Each path below is one point turned by a fixed rotation once a step. After each direction that follows a path, write how fast that rotation turns it, in degrees each step (0 if it stays still).
Each turn is a multiple of 5 degrees from 10 to 175, or 0.
Each row of a path follows its step; steps can be skipped.
path 1
step 5: [ -6  -4 -30 -30   1   6 -23  -3 -20 -37  19   0 -11  -3  31  -7 -23 -31
  -6  -4  -2 -19  -6  -5  17 -29  41   5  11  -4  -8  23  38   3   1   5
  28   2  12 -18  31 -19  10  23  21 -44 -19  -6  11  22  -1  -5   4 -18
   1 -10   3 -12 -17  -6  11 -17  19]
step 8: [ 15 -23 -32  17  -3  -2  12  20   2  11  25 -32  18   7  24  13 -17  -5
  -7  -2  16  11 -20  -7 -16 -29  71 -23  -6  -1   9  11   6  -7 -20  12
 -17 -25  13 -26 -25 -19   3  20  -7 -16  11  10   2  15   1 -16  -4  29
 -16  17 -17 -23  10  -9  19  -8  -3]
step 14: [-15 -10  -4   6  -9 -20  -2   7  30   9  -1  -7  13 -26 -10  37  -9 -17
   9 -12   4  14 -10  -7 -34 -26 -16 -25   7  -2  -3  -2  -8 -33 -26  15
   5 -12  19 -17 -30  -3  -1   5 -39  41   2   5  15 -15 -28 -11   8 -38
  14  -1 -41  17  -9  -8  22 -20   7]
step 17: [-25   7 -24  38 -20  -1 -13   7  22  -3  -4  22   3  -1 -14  11  14   7
  15  48  -3   4 -17  -9  -4   4  -2  -2 -15 -27 -22   7  -3 -25   3  -9
  32  12 -33   1  19   0 -12 -13 -27  -8 -16   5  16  17 -41 -28   1 -29
 -11 -23   7  48  -8 -14   6  -5   7]
step 20: [-21  49 -28  16  -7 -22 -20   7 -15 -40  33  13 -28   1  42  16   2  13
  -4   6  -2  11 -26 -16   4  16 -15 -22   1  -7  13  -2  22  22  19  24
   6  -8   2  -3 -15  -9 -19   7 -27 -10   7  11  24 -27 -13 -11   9 -15
  18 -10 -15  14 -28  -6  19  -3  17]
step 24: [  8 -24 -21  24 -24  25   9 -24  41 -22  21  -5   4  11   6   5 -29 -20
  -1  -3  17 -15 -36   4   7  -9  33 -11 -18  -6 -10   0  -4 -32   8  10
 -17 -12   8 -19 -36 -15  -9  20   3 -11  34  22  14   4  -3 -14  34  17
  -2  -5   8  -5  14  26  32  -4 -19]
step 25: [  1  12  20   8  -7 -27 -20  23 -16  -2 -17 -14  -3  -8  12  17  27 -31
 -14 -56  22  -4 -19  28   1   4   8  27 -35  -8   4 -19  -8  -2  11   0
   1 -13   5 -13  20  30  32  12  -7   3 -35  11  -4   7  -3  10   9 -33
  17 -20 -27  -7 -22   6  27 -13  -1]
step 26: [ 37 -11 -31  -6   6  -3 -24  20 -32 -22  16 -16   6  -9  -3   8  18   3
   9  -7 -62  15  13 -19  -7  -2   9   6  10 -13  25   0 -16  17  -3  28
 -15  22  30   9  -9 -18 -10 -25 -23 -14  -2  -4  -8 -31   6 -16 -13  -1
  10   9  -1 -22 -12 -28  17  27 -21]
step 29: [-17 -25  12  16  -9  25   8   0  -2  15 -21   6 -39  -7 -24  25  19 -23
  41  18 -24  24 -10  -1 -24 -22  15  13   0 -10  23 -30 -22  -4 -18  -7
 -30   3  46   2  -7   6  -9   1  12  14   0  16  -1 -20   2  -2  -9  -3
   2 -45  -8  -6   7  -8  15  19 -27]
[  5   5  -1  -4   4   6   2   4  -6   2   3  -3  -2   5  11   0   1   2
   0  -4   1  -1   8   3   7  -1   2  -3   2   7  -3  -3   1   6   1   4
   0  -2   2   0   2  -7  -5  -6   1  -4 -11  10   1  10  -4   2  -4   2
  -5  -4  -8   7  -8   1   0   6   0]  140
[  2  -1   3  -4   0  -1  10  -1   3   6   1  -2   3  -1  -4   7  11   1
   3  -6  -2  -4  -2  -1  -5 -11  -7   7  -5  -3  -5   5  -3   4   0   5
   9   1   5  -4   0  -5  -1  -6  -3   6  -6  -6  -7  -8   3  -2  -5  -1
  -4  -2  -2  -2   0   5   0   7  -1]  95
[  5   2   2  -3  -9   3   6  -8   2  -4  -5   9   0   1   4   1   4   0
   6   0  -2  -1   0  -2   8  -1   0   9  -6  -8   0  -3   2  -1  -5  -6
  -1   1  -1   2   5  -1  12   2  -1  -2  -5  -2   6   4  -6   9  -6  -1
  -6   5   1   0   1 -12   0  -1  -2]  175
[  3   1   0  -2  -6   1   3   6  -6  -2  -1   8   5  -1   3  -4   1   0
   2   5   9  -2   6  -1   9  -3  -5   6   3  -3  -2   8  -3   1  -1  -2
 -14   3   1   5  -1  -3  -1   2   0   6   4   8  -9  -1   1  -6   0  -6
   0  -1   3  -1   5  10   8  -4   2]  125
[ -1   0 -11  -5  -8  -2  -7  -8   2   2  -3   1  -4  -1 -10  -1   6   2
   0   1   4   1   0  -2   2   6  -1   0  -8   9 -11   1  -4  -3  -4   2
   1   0  -1   2  -2  -2   0  -4  -2  13   2   6   4   3  -4   6   1   2
   1  -6  -4  -4  -5   4  -2  -7  -4]  140
[ -4  -5   4  -2  -4  -2  -1  -4  -4   2  -6   2   6   3   6   7  -5   0
 -11  -2   0  -1   0   7  -2   0   0  -1 -10   7   0  -3  -3  -4   7  -2
   3   6  -2   5  -5  -2   2  -8   4  -8   4   4  -5  -3   0  11  -7  -7
  -2  -2   2  -6   6   3  -1   2   4]  115
[ 10  -2   4   0  -3   3  -1   0  -3  -9  -1   1   3  -1   6   1   1  -8
  -7   4   2  -3  -2   0  -3  -5   0  -6  -8   7   7   0   6  -4  -6  -5
   5  -6   0  -8   4  -4   0   2  -8   7  -1  -1  -5   6   1  -6   2   0
   0  -2   3   2   3   4 -12  -5  -4]  110
path 2
step 4: [ -9  29  23  -8   8  -3  -4   4 -12 -28   3  11  17  26  20  19  -1   6
  25  -7 -50  27 -10 -18  -2 -14 -28  -7 -18  12  20 -16   7 -28  -7 -23
  21  -6 -37 -11  -9  11  -3 -19   5  15  -3  -3  -8 -27  12 -34  19  -2
  -8   1  18   4   3  -8  20  16   6]
step 10: [  1  10  27  28 -13  -3  -3 -16 -25 -15 -16 -15  13  12  13  11   0  -7
   2 -17 -38   2   6   2  -5  -8  15  14  -3   4  11  25 -15  -4   7 -20
  -7 -24  -5  15 -46  -1 -15 -15  12  42  21 -22  -5  -5   6 -19  24  12
  14  43  11  -9   5  -2  -8 -12  29]
step 12: [-27 -18  21  21 -18 -26   0   2  10  -3 -31  37  16  -1  -2 -15 -29  -6
 -14  28  11  12  -1   2  20  11   9  -7 -33 -15  23  -9 -17  14  -6  -8
  24 -28   8 -28 -12   8  -1 -21  -9   0 -12  10   4 -22   0 -10  40   1
 -30   4   9   7   7  -2 -20  16  22]
step 13: [ -1   1  14  -4  -5 -20   1 -11  -7 -30  20 -14  12  18  13 -15  -5  12
   6  -8 -11 -19 -14  20  20   8   9 -17  10 -16  33 -24  -3  15   3   3
  10 -41   3  23 -17  -8 -19 -11  -2  29  -8   9  -2 -40  25   0 -15  -7
   7   7  13 -34  38 -17  10  12  34]
step 14: [-15   2  38  16  31   5 -10  -7  -3 -35   9 -15   3   5   2 -10  34  10
   8   7   4  35  15   2 -11   4 -22 -26 -19   4  28  -1 -22 -13 -10 -29
  21  13   1 -24 -20 -13  22  -9  -1  19 -17  13   9 -30 -10   9 -10  -4
  -7  18  -5 -15  10 -24   8 -36  -5]
step 19: [-19  -6   9  -7  18 -19  -7 -10 -19 -39   4 -12  10  -6  -9  -6   5   3
   4  -3 -44  21 -13 -12   1  -1 -11 -22 -25   9  46 -23 -12   8   6 -28
  41 -21   5 -11  -6   6  -7 -14 -20  -3 -24  20  -5 -22   1 -29  12 -11
   7  36  -1  -9 -13   0   5  -9  -1]
step 23: [  5  -4  33   6  17 -23   1  -5   4 -26   0  11   5  34  36  -5 -17  15
  22  32 -15   6  -7   3  -5  -9  28  12  -9   3  16  -8  -6  12   9 -15
  22  -8 -19  -1  10  32   9  -1   8  17   2   6 -18  -2  -6  33  21   6
 -20 -14   6 -34  16 -46  -7  -6  18]
step 24: [-18 -14  21  33   8 -26   7 -16 -22  -3 -25  16  -5  11   3 -13 -17 -11
  -1 -10  -4  23  -1  -2 -14  17   4 -18 -27  -5  35   1 -13  17  -8 -14
  33 -24  17 -10  -1 -11   2 -24 -14   8   1  27  19  -6   7 -27  21  -7
 -16   7  31 -19  10   3  48   2   2]
step 29: [-28   6  31   8  14  -4  -2  -1  -8 -16  -7  -3  14  10  11   7  21  -1
  -6  28   5  33 -13  23  -1   8  14 -25  -7  15   0  11 -26  -3   2 -21
  27  -8   2   8 -10  10 -19 -28 -16  15  25  11   3 -22   4   0   4   5
 -13  19  36 -10  31 -32  40 -26  -7]
[  4   4  -4  -5  -3   2  -4   3  -4   1 -14   2   5   1   1  -1   3   1
  -8   1   0   2   4 -11  -5  -3  -3   9   1   0   5   6   1   3  -1   0
  -1  -9  -1   1  -1  -4  -4  -1  -7  -4  -6   5   7  -5   2   4  -2   0
  -1  -2   2  -7  -2   9   1  10   4]  120
[  5   8  -2   4   0 -10  -6  -1  10   4  -8  -4  -4   1  -8   3   3   0
  -5   1  -3   6  -1  11  -1   0   7  -1  -2  -4  -2   1  -4  -9  -1   3
   3   0   6  -1   3   0  -8  -5  -7  -8   5  -6   4   5   0  -5   0  -6
  -1   0  -2  -1  -2  -5   0   4  -1]  80
[  3  -5   1   4   3  -5   2  -2   3   2   1   7   5   2   3  -4  -1   1
   3   5  -7  -7  -1   2   5  -1  -6  -3  10 -10  -2   0   9   3  -6   8
   7  -3   5   5  -2  -2   3  -4   3  -2  -6   4   9   6   5  -7   9   0
  -5  -7  -1  -4   0   3   3   1  -3]  95
[-1 -2  5  6 -8 -5 -2 -2 -5 -1  2 -6 -4 -9 -6  2 -7  1 -9  8  0  5  4  1
  4  2  5  0  5  7  8  0  7  4 -6 -5  4  7 -2 -1 -7  1  4  3 -3  1 -6 -1
  6  8 -4  3  4  3  4  7  0 -1 -4  2  0  4 -2]  155
[ 5  0 -1  4 -6 -5 -2 -2 -1 -6  2  0  0  0  4  0  5  8  7 -6  5 -3 -9  5
 -8 -4 10  7  6 -6  3 -1  8  6 -6  3  0 -2 -8 -2  2  1  0  1  4 -1  4  3
 -4  5  2  5 -6 -3 10 -2 -5 -5  2 -4 -4  5  4]  145
[ 4  2  1 -1  5  1  5  2 -2 -4  2 -4 -2  1 -2  8 -3  2  6  5 -2 -8  2  0
 -2  3  3  0  5 -1  8  1 -2 -4 15  3 -4  6  4  4  2  1 11  8 -6 -3 -4 -2
  0 -2 -4 -2 -1 -2  0 -4  1 -8  7 -5  6 12  0]  145
[  3   3  -8   3  -7  -4   3  -1   1   1   3   1   4  -7   3   3  -8  -3
   3 -12   0  -6  -6   3   1  -2  -4   8  -2   4   6  -4  -1   0   3  -5
   6  -1  -2  -5  -5  -9  -1  -1  -4   4   2  -8   1   5   3  -7  -4   4
  -9  -2   9   3   1   1   6   0   3]  125
[  3  -1  -4   3   0   1   2  -5  -1   7  -1   4   0   0   7   2   8  -8
   5  12   1  -4   3   1  -8   2   3  -1   1   3   7  -5   1   3   4  -5
  -3  -8   1   0  -2   2   2  -1   9 -10   2  -1   2   3  -4  -5  -6  -2
   0  10   7  -4  -9  -1   1  -7  -1]  80
path 3
step 1: [  2 -34   1  16  30   9 -32   0  30 -39 -13  10   2  -4 -13   7  26  18
  16  -4   0   5  23  11 -25  14  14 -18  15  13  18  21  30  -5 -32  -2
  -9  -4 -13 -14 -40  -8 -28 -11 -23  22 -14  -4   2   3   8 -25  13  61
   9  -2  -9  -7  -5  16  14 -29   4]
step 2: [-20  18 -18   9  -1   4  -1  11 -12 -11 -16  22  -7 -39 -20  -4 -11   3
  11 -14  -9   1 -24 -29 -19  10  -7 -37  -4   2   1 -36  21  10  -3  -1
  -4 -29  62  -8 -16   5  20   0  -7 -35  19  -5 -14  -3 -21   8  -5 -28
 -45  14  30  16  18  15   4  27  11]
step 3: [  9 -25 -24   9  17  -1 -28 -16 -23   3  25  12   4   9  28 -19  22  -4
  -7 -18  27   1   1   9 -14 -30  24  25  18 -34 -10  16  -3   3 -30 -49
  -4   4  -6  -8   3  29  32 -15 -20  10 -37 -30  10  31  -7  14  21 -12
  -3   8  -8 -29   5  -1  -5  -4 -29]
step 5: [-13  -4  -1  -5  -9 -26  13 -12 -22   5 -38   9  11  -6  14   8  18  -5
  -2  24 -34   8   3 -11   3 -10  26 -12  16 -18   4 -20 -21  -1   3   6
  10  26 -22  -9  37 -24  22  -7 -39 -27 -27  14  11  32 -30   4 -21 -19
 -15  18 -37  25   9 -38 -18  26  -6]
step 7: [-31   4 -12   9 -11  13   0  28  12  -7 -10  13  10 -24 -36   8 -19 -11
  17 -23 -46  25   2  -9  -2 -30  -7 -10  24  27 -15 -21 -10   7   7  28
 -14  -9  26  40   0   4  -4   2 -19 -15  -1  -7   9  39 -11 -22   7  39
  15  15  20  27  -3 -29  22 -20   9]
step 8: [ -8 -43 -22  -6 -27 -31 -14  -5  17 -11  -1  19  -1 -15  10   9  10  36
  34  -2  42  10  -7  30 -14  10  26   1   8  -4 -12 -24   7  10   7 -34
  -7  -8 -18 -38 -29  31   8  -5   5 -28 -20  27  10  -4  -1  33 -22  -6
 -31  -7   7  -7  -2  -4  22 -13   2]
step 24: [  7   4   5  25 -33 -17  -3  30   3   3  11  37  13  40  -8 -10 -16 -15
  32 -28   3  14  -9  38 -12 -10 -10 -16 -24 -17  -5 -29  21  -7  33   3
  -9 -38  29 -19 -12 -11  18  15   8  -6 -19 -34   6 -20  17 -21  -1  10
   1  17 -25 -21  -4  15  -3  24  10]
step 26: [  6  -1  -3   9 -19  -7 -20 -57  21 -37  -3   1  10  27   6  33 -15 -19
   9  22  38  -7  46  24  17  22   1 -28  18  10   2 -24  17   4  -3  13
 -14  -4 -26 -15 -26  19  15  -8  10   9 -12  19   4  18   0 -14 -13  21
 -28 -12 -27 -13  -2  16  -7  -6  27]
step 27: [ -2  23   1  10 -16  35  11  35 -26  24  -4  20  -8 -19 -16  15  -3  25
 -12 -12   0 -22  23  16   7 -25   9  -9  -3   6  16 -23 -17  42   5  33
  25  11   8  18  -1   6   0  25 -19 -39  12 -31 -10  20 -15 -28 -31 -20
 -17   9  18  23   4   5 -26  11 -15]
[ 0 -1  4  6  0 -8 -5 -6 -3  1  1 -4  4 -1 -6 -1  0 -5 -4 -4  3 -3  1  4
  3  4 -7  2 -4  6  8  7 -5 -4  1 -8 -8 -3 -2 -4 -5 -5 -6  1 -4  3 -5 -2
  0  6  9  0 -7  6 -3 -6  6 -5  2  5 -2  4 10]  145
[ -6   8  -1   8  -2  -4   0  -2   9  -1  -6  -4  -7  -6  -6   1  -3   2
  -1   1  -6  -6   1   5   2  -5   2   3  -8   1   0  -2   2  -2   8   2
   3  -2   4   2   0   2   1  -9   1   6 -11  -7  -7  -1  -1   5  -3   3
  -6   4  -6   8  -6   4   2  -1  -4]  130
[ 10  -5  -1  -2   2   2  -3   3  -4  -1  -4  -2  -1  -3   1   4   4   2
   8   2   6  -7   4 -10   1  -1   1   0  -7  -7   4 -11  -3  -8   2  -5
  -7   5  -8   5  -2   5  -1   1   3   3  -5  -5  -2  -3   2   0   9   3
   0 -10  -5   3  -3   3   4  -4   4]  145
[  3   2  -4  -2   4   1  -1  -3  -5  13  -2  -2  -2   5   1  -3   0  -1
  -4  -3   4  -3  -6   1   2   1   6   6   6  -7   0 -12   4   6   3   0
   2   1   2  -3   5   3  -1   3   2  -4  -9   7  -4  -1  -1  -3  -2   3
  -7   8   0  -6  -5  11  -6   3   8]  120
[  0   1  -4   6  -2   4  -4   1  -5   0   6  -5  10   0  10  -4   0  -1
  -5  -3  -7  -9  -4   0  -7 -13  -1  -4  -4   0  -8   2   4  -6   7   5
   1  -5  -4   5  -4  10   0   0  -2   4  -2   7   3   0   3   4   2   0
   3   2   5   1   3   0  -2   1   6]  100
[  0  -6  -1  -7   4  -6   2   5  -2   2  -1   8  -3  -1   1   1   3  -3
  -1   4   2 -10   1   9  -5  -1  -7 -10  -5   2   4  -3 -10   0   6  -3
  -1  -4  -1  -6  -1  -2  -1  -3   0  -3   2   7   5   0   0  -5   7   0
  -4  10   1   9   2   5  -4   0  -6]  115
[-7 13 -1  0 -3 -2 -7 -8 -2  9 -2  9  7 -2  3  1  1  1  6  5 -5 -5  4 -2
 -5  9 -1 -7  5 -4  4  3  6  4 -2 -7 -1  4  1  6  1 -4 -2 -3  3  4 -4  4
 -4 -6  4 -4  2  0  1 -5  2  4  7 -1 -3 -2 -3]  90
[ 3 -4  5  6  2 -3 -4 -6 -7  4  3 -1 -4 -2 -2 -9  1  1  2  1 -5  3  1  4
  8  0  2 -6  0  8  2 -7  0 -3  1  1  9 15 -1  0  1 -3  2  5  1  4  0 -3
  6 -3  8 10  4 -4  7  4 -1  1  1  2  0  8 -4]  60
